(in the rows, 128 means zero)
The same turns and mirrors carry the whole set onto itself and the rows of a family onto each other. Which other rows belong to the same family as each row named below? List them in the order they appear above.
These 20 rows form 5 families of 4 rows each.
vipo: [110  96 134 104 125 156 117  92]
sig: [140 124 121 149 125 114 175 100]
tofeg: [144 170 134 106 155 113 139 123]
tabig: [147 149 173 109 139 134 139 147]
fekul: [151 152 147 101 156 129 147 143]
sugoz: [107  86 170 114 129 137 119 104]
beb: [143 172 157 102 132 117 130 121]
kamem: [101 134 131 147 138 114 183 108]
Vugu: [136 154 168 117 151 101 158 129]
gusep: [118 106 114 127 123 117  96 154]
Muri: [127 161 135 154 127 130 168 106]
lib: [ 86 127 114 113 109  97 124 149]
gof: [105 102 148 120 102 132  96 100]
dek: [ 96 114 154  97 118 148 122  88]
Nebog: [106 107 107 108 121 100 114 152]
zaz: [126 121 137 163 112 118 174 116]
ditos: [104 123 116 137 105 121 107 159]
Lil: [ 80 104 132 121 127 123 111 154]
suzun: [123 136 123 139 150 111 173  91]
Komin: [113  79 143 125 136 145 111 105]

Which other rows belong to the same family as Komin? tofeg, gusep, suzun
Which other rows belong to the same family as gof? Vugu, Muri, Lil
Which other rows belong to the same family as lib? tabig, dek, zaz

The same turns and mirrors carry the whole set onto itself and the rows of a family onto each other. Which other rows belong to the same family as each row named below? List them in the order they appear above.
These 20 rows form 5 families of 4 rows each.
ledi: [124 122 152 152 158 133 119  93 161 153 137 102 189 161 131 100 120 144
 121 132 104]
sebim: [116 134  77 119 150 121 146  80 140 183 124 116 132 129 138 106 139 150
 129 120 143]
giz: [127  75 157  99 126 130  69 135 133 126 148 117 153 171 121 141 100 115
  94 136  94]
kasef: [141  82 166 106 120 133  65 105 139 111 154 126 128 147 112 133  97 100
 101 104  92]
bilas: [143  91  92  97 102 142  99 104 117 141 136 140  75 103 121 133 110 109
 111 102 131]
gok: [135 106 150 157 164 122 114  75 175 130 123 117 159 175 125 110 102 123
 133  97  96]
Vizak: [132  87  82  79 103 135  94 142 112 150 135 132  95 126 126 142 118 123
 102 132 129]
lifev: [118  95 130 147 166 120 123 102 170 151 121 113 178 192 129 110 106 144
 128 132 101]
Sugi: [155  95 173 100  96 160  81 100 150 125 142 138 141 147 120 155  83 130
  97 129 101]
pegiz: [135 128  84 106 134 124 139  55 176 159 109 122 122 133 134 133 130 161
 146 113 138]
lebi: [122 107  55 127 142 125 147 108 148 174 107 127 119 146 134 112 125 152
 136 128 136]
vok: [112  99 164  97 109 152  67 118 146 135 145 119 150 159 102 124  75 110
  87 117  92]
fuz: [109 108  94  73  99 151  91 111 115 163 128 121  93 115 118 144  94 110
  95 112 136]
fesa: [137 115  76 148 146 131 147  74 154 161 105 131 106 131 134 110 115 134
 143  95 134]
Ratol: [109 128 136 150 147 139 110  96 187 148 113  97 177 168 115  98 100 139
 130 114  97]
boz: [106 136  67 125 137 138 134  89 156 176  95  99 120 124 130 118 119 138
 137 109 141]
vopa: [139 105 154 139 136 141 112  62 193 134 129 112 175 155 122 123 109 157
 139 132 101]
Tafif: [139 111 172 102 113 146  78 132 122 139 158 129 156 154 120 126 100 118
  79 128  97]
zezur: [131 124  97  70 106 136 106 119 101 168 145 142  99 122 128 132 118 124
  87 116 136]
Kot: [151 118 102  68  93 143 106  91 133 150 122 147  89 125 131 165 105 134
 105 111 138]

Which other rows belong to the same family as vok? fuz, Ratol, boz
Which other rows belong to the same family as kasef? bilas, gok, fesa
Which other rows belong to the same family as zezur? ledi, sebim, Tafif

The same turns and mirrors carry the whole set onto itself and the rows of a family onto each other. Which other rows belong to the same family as each row named below? List them in the order they appear above.
These 18 rows form 6 families of 3 rows each.
fod: [102 138 128 172 134 155 139 126]
ripuv: [155 146 130  79 133 135 151 137]
Dul: [114 142 120 114 153 111 142 168]
Denu: [111  83 131 138 151 156 122 115]
nagi: [129 156 110  81 133 112 132 137]
Siruf: [169 133 138  94 163 136 133 116]
pel: [166 125 138 127  95 158 148 121]
sives: [ 83  99 135 151 129 132 132 128]
siv: [175 136 149 149 128 158 124 118]
leta: [175 144 106 139 123 139 115 140]
sozag: [157 117 155 163 105 137 119 117]
mova: [ 88 139 124 113 144 109 121  99]
Vot: [163 156 160 133 142 125 104 107]
pulo: [120 135 109 100 121 100 163 111]
tunob: [144  94 135 160 124 127 134  95]
kaluz: [ 90 130 163 146 107 124 120 125]
sulif: [ 73 121 128 121 130 138 115 125]
situg: [122 132 130  75 132 143 113 150]

Which other rows belong to the same family as fod? Dul, leta
Which other rows belong to the same family as sulif? ripuv, sozag
Which other rows belong to the same family as nagi? sives, siv
Which other rows belong to the same family as kaluz? pel, situg

The same turns and mirrors carry the whole set onto itself and the rows of a family onto each other. Which other rows belong to the same family as each row named below? List them in the order they appear above.
These 32 rows form 8 families of 4 rows each.
vatod: [198  80 136 114 135 200 144 161]
Tugu: [152 113 182  70  67 165 138 169]
Dataf: [209  82 175 122 129 184 141 180]
risuz: [201 124 157 127 125 185 139 180]
mapu: [156 104 149  62  63 173 110 167]
bula: [195  69 139 115 142 168 112 173]
sesa: [167  98 186  58  78 181 111 143]
beg: [176  96 142 125 147 183 139 184]
nuta: [171 109 186  60  70 169 136 151]
tased: [132 110 180  71  83 157 132 162]
pigu: [182 107 124 121 142 176 127 171]
vedev: [165  82 189  73  74 140 125 160]
pefa: [199  90 178 121 121 211 141 158]
sos: [173  92 178 144 131 177 144 172]
simuz: [203  77 146 106 138 202 114 165]
buv: [139  89 151  73  80 150 103 148]
tuf: [168 128 183  72  77 161 116 144]
didat: [126 107 145  91  76 167 113 162]
sisos: [146 101 190  75  89 140 130 150]
Losu: [201  71 130 105 133 188 131 179]
Rekun: [183 101 132 140 125 167 136 180]
lup: [148  74 152  70  71 189 109 154]
Nodu: [145 104 176  92  69 138 132 161]
pitig: [202  64 166 118 140 172 131 157]
safo: [187  81 136 120 132 184 139 196]
livur: [199 107 167 135 138 178 136 154]
sefu: [148  90 184  67  86 159 125 131]
Nur: [205 111 125 120 121 183 125 174]
Sono: [189  95 132 119 143 194 128 151]
dorul: [153  91 175  60  72 173 137 140]
kugoz: [162 119 149  67  73 173 111 136]
gol: [145  78 164  71  78 144 113 177]

Which other rows belong to the same family as mapu? Dataf, buv, livur
Which other rows belong to the same family as vedev? bula, tuf, Nur
Which other rows belong to the same family as didat? pefa, sos, lup
Which other rows belong to the same family as tased? vatod, beg, dorul
Which other rows belong to the same family as Sono? Tugu, safo, sefu
Which other rows belong to the same family as risuz? pitig, kugoz, gol

